A state moves one step at a time under one of 8 hidden systems, and each row is a state written as 18 numbers. Each run below is a few steps of one system.
boti, run 1, 8 rows:
[[ 29   1 -19  19 -20  14  -5  26  34  30 -73 -18  32 -36 -13 -38  -3  18]
 [ 16 -17   3  25  50  28 -12  47  40  32 -16  16  17  -8   0 -67   0  23]
 [ 13 -14  28   7  47 -14 -15  18  74  54   3  34  21  -9 -14   5 -17 -19]
 [ 29 -26  29 -17 -10 -15 -15  13  25  50 -77  18  23 -23  -9  21 -23 -16]
 [ 34 -40  14  -8   9  28  -5  36 -19  49 -50  13   3 -31  26 -46   3 -24]
 [ 16 -23  -8  18  15  16   0  20  39  61  23   7  11 -44  13 -37  15 -57]
 [ 21  -4 -20  22 -27  -5  -4   5  73  47 -30 -12  34 -50 -22  -1  -3 -18]
 [ 24 -11  -9  14   5  16  -4  34  33  24 -69  -2  32 -24 -13 -44  -7  42]]
rur, run 2 (8 x 18):
[[  4  59  16 -11 -43 -10 -26   7 -48 -33 -24 -23 -32  39 -12  29  -4  -2]
 [-18 -40   7   5 -27  28 -28  37 -47 -42  49  -5 -40  35   8  -8  11   1]
 [-33   3 -28  -5 -13 -17  35  12  -5 -37  82  20  13 -20  11  27   9 -29]
 [-13  53 -34   4 -71 -31  16 -21 -36 -29 -17  -2  30  -5 -10  30 -10  -3]
 [-21 -33 -19  26 -45  17 -28 -20 -51 -34  -8  -6  -1  41  -7 -20 -10  51]
 [-41 -44 -17   3  29  -5  23 -43  -7 -34  71  22   6  15  12   8  -2  27]
 [-15  39  -7 -29   3 -41  41 -71 -23 -18   1   2  12  -4   8  54  -5  -5]
 [  8  11   6 -15 -24  11  -9 -44 -77 -20 -43 -34 -35  29  11  -3   7  20]]
Mez, run 3, 8 rows:
[[-30  -9  -1 -10 -31 -30   0 -71 -36 -19  35  10  -4  23   0  55 -13 -20]
 [-15   0 -21 -20 -35  -4  25 -61 -65 -43 -10 -29 -14   3  13  23   9  17]
 [-24  22 -36   9  10  17  25 -50 -39 -39  46 -33 -22  14  17 -25  25  22]
 [-30  43 -24  19   5 -16   8 -50  25 -39  61 -31 -16  25 -19  24   9  13]
 [-15  36   4 -11 -13 -17   2 -19   3 -66   0 -29 -21  38 -27  50  -3  50]
 [-18  24  18 -16  19   6  -3  14 -51 -61  16  -3 -36  54   4   6   5  41]
 [-27  29  15   1  -2  -9 -20   6 -39 -31  72  14 -34  50   6  20   3 -29]
 [-19  14  -6  -6 -71 -18 -10   2 -36 -40  33  -8 -16  18  -8  56  -3 -28]]
Busiz, run 4:
[[  4 -66  -3  32 -41  29 -50  26 -13  16 -30  10  10  17 -10 -37 -14  22]
 [-21 -72  -8   0  33   0  24   7  33   7  52  44  31 -25   9  -1  -8   3]
 [ -6  36 -11  -9  12 -48  31 -63   6  28 -22  34  52 -19  -1  22 -22 -10]
 [ 20 -16  14   3  -8  12 -29 -52 -44  32 -72 -11  -8  27   5 -25 -12  19]
 [  5 -70  18 -16  52  35   4 -11   1  10  29 -14 -41  -6  27 -20  22  -4]
 [  4  41  -7 -25  41 -21  52 -31  40  10  24 -19  -4 -42  10  31  21 -35]
 [ 31  68   1  -2 -18   1  -7  -6   0   6 -74 -45 -14   1 -14  -5   6  10]
 [ 16 -26  22  10  18  47 -34  63  12  -6  -4 -26 -41  23  -5 -39  17  23]]
ginus, run 5:
[[-33 -17  18  -8  12 -14 -10   6   7 -31  84  21 -23  33  -3  47  -3 -19]
 [-11   9   5 -40 -50 -37  22   1 -36 -34 -14  14  12 -10   0  70 -14 -13]
 [-10   2 -30  10 -57  16   0  10 -85 -32 -16   3   9  10  15 -35   2  15]
 [-41 -24 -39  39  -7  11  -1 -28  -8 -19  85  11   8  16   5 -26   7   3]
 [-30  -3 -21  -5  -9 -38  32 -59  33 -27  21   6  30  -7 -19  60 -15  23]
 [ -2  22  -8 -16  -7  -8  20 -33 -46 -39 -62 -10  12  18  -1   2 -12  67]
 [-15   8   6  13  39  23 -15 -34 -49 -20  36  -7 -37  53  17 -40  12  27]
 [-19   6  13 -14  16 -17   6 -51  13 -16  65 -17 -40  17   2  55  10 -32]]
zol, run 6 (8 x 18):
[[ 33  51  38 -14  -2  -6 -26  11  -1  38 -13 -20 -41   6   1  20   9 -68]
 [ 27 -21  12   0 -38  32 -25  56  12  22  -1 -36 -39 -24   3  -5  23 -55]
 [  2 -11 -24  16 -16  16  11  74  36  10  38   7  18 -48   3 -25  19 -38]
 [ -4  28 -29  41 -24 -19  -9  29  49  28   6  30  59 -21 -25 -18 -19 -14]
 [  5 -32   7  31 -11  -5 -43  11  30  38 -44  37  43  17 -26 -16 -38  27]
 [  3 -66  32 -12  46  -2 -11   1  -5  36 -15  60  21   7  14 -11 -29   7]
 [ 10  -7  21 -23  34 -23  14 -50 -30  54  -9  43  16 -14  31   2 -12 -47]
 [ 24  -7  -5  -3 -15   9  -1 -65 -25  55 -37 -30 -14 -26  21 -12  12 -47]]
lufas, run 7 (8 x 18):
[[-23 -51  12 -41   9  -7  32   8 -15 -34  56  18 -15 -10  21  48   7 -19]
 [ -2  63 -14 -27 -26 -37  39 -24 -54  -7 -18  12  22 -18  17  24   0 -30]
 [ -5  19 -34  42 -60  19 -33 -34 -49  -8 -10 -29  -5  28  -7 -36   4  12]
 [-34 -55 -33  22  -6  22   8 -12  30 -42  65 -24 -10   0  -8  -2  15  32]
 [-18  31  -8 -28  30 -37  54 -10  30 -39  10  13  29 -14 -10  45  -8  34]
 [  2  59  20  -1   5 -18 -21 -21 -44 -15 -48   9  -2  55 -10   2 -22  39]
 [-16 -42  22   6   0  29 -40 -11 -40 -21  42 -13 -56  53   9  -3   7   4]
 [-16 -18   1 -39  -1 -12  41  -3  -4 -29  59  -6 -21 -28  17  56  20 -38]]
Mez, run 8:
[[-22 -62   6 -17 -52  -4  -7 -11 -33 -25  41  -1 -23   5   5  54  -1 -28]
 [-20   8 -33 -28 -31 -15  56 -14 -61 -38  11   5  21 -33  26  15  10  -9]
 [-19  51 -52  39 -22   0   7 -49 -40  -9  18 -11  20  11   4 -45   6  11]
 [-31 -19 -29  43 -16   4 -22 -52  37 -27  39 -30  -1  31 -29   6  -3  42]
 [-24 -14  11 -27  32 -23  28 -26  18 -56  12   4   1  18 -12  52 -11  61]
 [ -5  54  29 -29  42 -19  10 -29 -56 -21 -10  18 -15  44  14   9  -9  19]
 [  0  17  25   8 -12  12 -44 -34 -45   1  29 -25 -60  53   6   5  11 -33]
 [-12 -25  -4 -18 -42   6   9   2  -6 -41  49 -41 -45  -8   1  50  27 -30]]
ginus, run 9, 8 rows:
[[  5 -26 -28  24 -47  26 -20 -53   8  -2 -24 -69 -24  -1 -14  -8  16  16]
 [ -8 -20 -16 -12  53  25  45  12  34 -38  29 -29 -15 -23   8 -16  30  46]
 [  0  98   8  -8  51 -33  21  -1  17  -5   8  15  10  10  -6  12  -4   1]
 [ 15  37  27  14 -36  -2 -60  -3  -6   0 -35 -32 -36  49 -27  20 -10   3]
 [  1 -63  23 -19  -3  36 -13  56  -5 -37  25 -24 -51  11   7  11  19   7]
 [-11  24   3 -30  16 -22  41  51 -15 -17  49  44  15 -26  22  21   6 -43]
 [ -2  50 -22  25 -76 -27 -20   1 -25  12 -19  16  33   1 -13  10 -17 -34]
 [-13 -69 -28  36 -56  31 -31   7   1 -16   0 -18   6   8 -16 -24  -4  39]]
boti, run 10 (8 x 18):
[[ 11 -29  -2  -6 -26  40  -4  69 -37 -33 -29 -19 -18   0   9 -37  15  37]
 [-20  17 -10  10  42   0  22  45  14  -7  77  39  14 -11  16 -26  11 -25]
 [-11  33  -5  24 -43 -45 -22 -25  32  19   3  21  35   9 -32  46 -31 -26]
 [  2 -54   0   0 -46  12 -21   7 -39 -17 -64   2  11  15  -8  -7 -19  51]
 [-14 -44  -4 -12  57  18  32  11 -33  -5  43  36   6 -11  39 -42  11   8]
 [-12  24  -9   8   8 -35   7 -68  26  39  39  15  19 -11   0  29  -8 -53]
 [ 13 -17 -10   5 -57   5 -17 -51  -3   4 -69 -45  -6  -2 -19  16  -5  25]
 [  6 -30  -7 -12  44  42  27  20 -18 -26  -5 -24 -24  -9  22 -52  30  45]]
zol, run 11, 8 rows:
[[ -3  27  21  24  42   9 -38 -16  43   9  48 -23 -47  45 -14  -2   9  -5]
 [ 15 -10  38 -34  -5 -15   0  31  52 -10  -6 -19 -29 -11 -21  75   2 -16]
 [ 23  36  11 -26 -21   2  13  90 -33 -10 -36  10   3 -23  12 -10   7 -18]
 [ -7  26 -11  45 -18  13 -44  34 -20  17  50  21  -2  27   3 -47   4 -37]
 [-18 -56  -6  26 -45 -11 -30  -6  50  14  41  10  14  -1 -24  39 -17 -25]
 [  2 -46 -11 -19 -31 -16  29  29   0  -5 -49  36  55 -45  -1  16 -19  21]
 [ -4  16 -16  21  21   0   3 -11 -53  21 -19  50  45  10  20 -67 -15  17]
 [-14 -28   7  29  22  -1 -30 -91   6  35  29   6  -8  33  -3  -4 -14  -8]]
Busiz, run 12 (8 x 18):
[[ 18   0  25 -40 -18  10   0  -7 -87  -6 -43 -12 -36  13  29   4   8 -14]
 [  1 -12 -15   3   0  39   7  12 -31   1  51 -30 -42 -18  33 -38  42 -45]
 [ -8  27 -42  19 -30  -2  20 -14  54  -7  40 -49  -2 -38 -15  15  26 -28]
 [  2  26 -28  16 -33  -1   4  14  32 -36 -49 -35  21  -3 -34   3  -2  63]
 [-12   3  11  20  38  12 -19  45   3 -31   5  28   7  46 -10 -34 -14  68]
 [-23   8  33   1  32 -28 -21   1  13   0  61  53   0  44  -6  35 -24 -19]
 [ -1   1  27 -35 -46 -35  -5 -17 -45  -1 -20  21  -2   8   3  66 -20 -40]
 [  7 -31 -13 -16 -45  25  10  13 -84  -6 -20  -2  -5 -19  34 -30  13 -20]]
lufas, run 13:
[[ -13  -19   -6   22  -12  -10  -22 -103   10   19   14  -22  -11   24
   -11   26   -9   -6]
 [   2  -50   -4  -33    4   12   33  -43    2  -32  -29  -49  -24  -17
     4   26   15   42]
 [   4   55   -9  -20   62    9   46  -14  -21  -27   -1  -22  -19   -5
    24  -28   27   27]
 [   3   78    9   20   17   -3  -30  -27   17   -3   28  -37  -43   40
   -16    7   11  -15]
 [   7  -16   20  -11  -36   12  -25   32   27  -36    0  -53  -50   15
   -26   50   11    7]
 [   2   14    3  -35    1    7   32   89  -24  -54    4    1   -9  -16
    12    4   17   11]
 [ -12   76   -7   19  -13  -19  -14   46  -28   -6   36   38   16   21
     1  -17   -5  -32]
 [ -17  -23   -4   34  -77  -10  -50   10    1    0   22   12   10   27
   -27   27  -23  -19]]
rur, run 14:
[[  2 -76 -33   7 -47  22  11 -15  13  -4 -33 -32  16 -37  -5  -6   6  28]
 [-11   2 -33   6  51   6  46  -8  21 -23  -8   7  38 -20   3 -40   3  67]
 [ -2  61  11  17  49 -24 -11 -62  29  17  -5   0   5  36 -18   1 -15  22]
 [ 18 -29  57 -25  14   0 -36 -27   6  11 -31 -21 -50  36 -10  45  -7   2]
 [ 16 -28  36 -51  44  18  25  48 -27 -10   4   3 -37 -17  34   2  21 -17]
 [ 14  70 -12   2   9   4  18  30 -13  18  29  -5  -8 -26  24 -28  28 -64]
 [ 10  18 -22  37 -74  11 -36  15  27  15  -3 -47 -11  -9 -26   1  11 -34]
 [ -9 -56 -16  12 -32  20  -4  59  41 -37  -1  -9  14 -12 -25   2  -4  45]]
leno, run 15 (8 x 18):
[[ 34  58  20  -6 -22 -19 -20 -15  16  43 -43 -24 -14 -10 -10  27   2 -52]
 [ 30 -54  13  -7 -29  44 -21  53 -17  10 -43 -29 -29 -13   9 -28  15  -2]
 [-10 -15 -11   4  45  17  26  58  31  -4  62  19   6 -28  17 -33  21 -14]
 [  4  72 -16  27 -17 -33  -4   4  54  27   8   3  31 -16 -27  13  -7 -35]
 [ 19 -25   6  22 -52  11 -49  25   6  23 -70  -4  12  11 -26 -13 -23  21]
 [ -9 -72  19  -2  46  15  -4  38   2   7  22  52  15   5  15 -30 -11  20]
 [ -7  31   6  -5  34 -42  17 -28  23  41  32  47  33 -15   8  21 -15 -52]
 [ 29   2   1   3 -55  -6 -21 -35 -17  50 -66 -16  10 -18  -3   7 -10 -35]]
leno, run 16, 8 rows:
[[-25  49 -34  11  29  -1  37  -3   2 -27  79  -7  -2 -11  14 -19  28 -15]
 [ -4  54 -24  30 -55 -16 -20 -27  32 -15  -5 -45  -4  11 -38  31   0   4]
 [ -1 -43   7  -1 -24  18 -19  35  -7 -45 -44 -10  -4  26 -20   2 -11  71]
 [-24   3  19 -12  61 -10  13  22 -17 -31  49  54   7  34  12  -4 -10  27]
 [-10  56  16  -1 -17 -43 -16 -42 -19  11  25  19  -4  26  -4  48 -16 -51]
 [  6 -43   0 -15 -78   8 -16 -12 -57  -9 -39 -24 -17  -2   4  23  -2 -12]
 [-20 -48 -32 -10  13  26  42   9 -41 -37  38   6   6 -23  34 -35  22  23]
 [-26  63 -42  26  18 -21  28 -52  20 -12  53  -5  21  -4  -4  -3   9   1]]

Which system made each of these runs?
run 17 (2 x 18):
[[  6  21 -20 -23 -46  -6  28 -45 -26 -31 -40 -55 -13 -20  -1  30  15  13]
 [ -7  23 -30  10  25  33  22  -3 -22 -42  17 -43 -25   6  14 -52  33  44]]
  Mez
run 18, 2 rows:
[[ -6 -39 -24  20 -62  27 -24 -13 -70   6  -3  -5  -4   3  18 -39   5 -13]
 [-30 -54 -44  18   1  12  27 -34  15  -4  71   1  17 -31  13 -16  16  -6]]
  ginus
run 19 (2 x 18):
[[ -5  49  17  32  35  -8 -40 -45  26  18  38 -10 -27  51 -16  -2  -5  -9]
 [  5 -35  37 -24 -18  -1 -24   2  30 -28 -15 -35 -42  21 -26  67  -5  20]]
  boti
run 20:
[[ -20   -3   21  -31   -6  -44   11  -25  -41  -16   -5   55   26   20
     3   53  -36    3]
 [  -5  -11    6  -14  -21    0   -2  -33 -100    8  -11   23   -4   18
    34  -14   -7  -21]]
  Busiz
run 21:
[[-19   5  -2 -18  38 -24  29 -75 -48 -11 -11  31  23  17  18   2 -17  33]
 [ -5  15   0   0   6   0  -8 -97 -50   5  -5 -25 -26  32  14  -4   3   3]]
  ginus
run 22 (2 x 18):
[[  4   3  -3  16 -67   8 -37  21 -41 -22 -51 -10   1  35 -18  -7 -16  36]
 [-30 -63   7   5  23  16  -7  19 -26 -32  56  37  -5  35  12 -16  -6  31]]
  leno
run 23 (2 x 18):
[[-30   2 -23  12 -31 -24   0 -28 -63 -16  -1  53  49  22   5  -7 -29  19]
 [-35 -42 -19  22 -16  -5 -12 -76 -38  -5  30  22  17  30   3  -3 -18  17]]
  lufas
run 24, 2 rows:
[[ -2   5  -9 -29  40  -9  53  14 -43 -13 -27  45  41 -24  30 -26  -5  32]
 [ -8  44   1  35  23 -10 -31 -59 -24  39  19  23   7  41   5 -32 -12 -21]]
  lufas
run 25, 2 rows:
[[ 14 -10  53 -31   3  -8 -22  67 -26  -7 -41  38  -6  26  -3  20 -24   9]
 [  2 -11  20 -12   6   1  -6  54 -43  26  29  52   0  -3  32 -15  -1 -62]]
  Busiz
run 26, 2 rows:
[[ 13  10 -13  12 -52  26 -21  47 -68   5 -23   0  -4   3  17 -51  10 -20]
 [-23 -26 -40  44 -25  15  -7  20  15   6  76  10  13 -16   2 -30  12 -32]]
  lufas
run 27, 2 rows:
[[ -3 -95  -3   9  -4  14  -8   1  -5  24 -21  39  36 -12   8 -24 -22  22]
 [ -9 -36  -6  -5  51 -16  34 -47   8  37  15  49  43 -28  23 -13 -13  -7]]
  Busiz
run 28, 2 rows:
[[ -1  14 -13 -26   2   5  43  29 -73 -10  12  24   9 -31  44 -27  17 -32]
 [ -8  40 -42  52 -40   0 -18 -23  -8  33  33  -4  20  -6   1 -38   5 -45]]
  Mez
run 29:
[[ -3   6 -34  -8  -2 -28  54 -42  34   4 -30   1  54 -51  -8  17  -4  17]
 [ 16  31 -10  16  21  11  -4 -25 -11  10 -70 -12  17  14  -5 -51  -8  60]]
  zol
run 30, 2 rows:
[[ 23  -9 -25   9   4  42  14  -9  11   6 -14 -69 -32 -33  12 -45  41   2]
 [  6  42 -14  11  53  10  28  20  68   3  33 -27  -7 -26  -3 -23  30  -3]]
  ginus
run 31 (2 x 18):
[[-12  47 -23   5  30 -26  35  -5  24 -24 -24  19  53  -6 -15  -5 -15  61]
 [  5  39  27  21  22  -7 -47 -33 -15  16 -31  15  -6  66 -15 -18 -27  29]]
  leno
run 32 (2 x 18):
[[ -2  15   1  -4   8  -7   4 -91  13  12  23 -46 -36   2   0  34  15 -31]
 [  9  22  -7 -28  -5   6  28 -30  10 -36 -19 -75 -41 -17  -5  32  30  19]]
  Mez
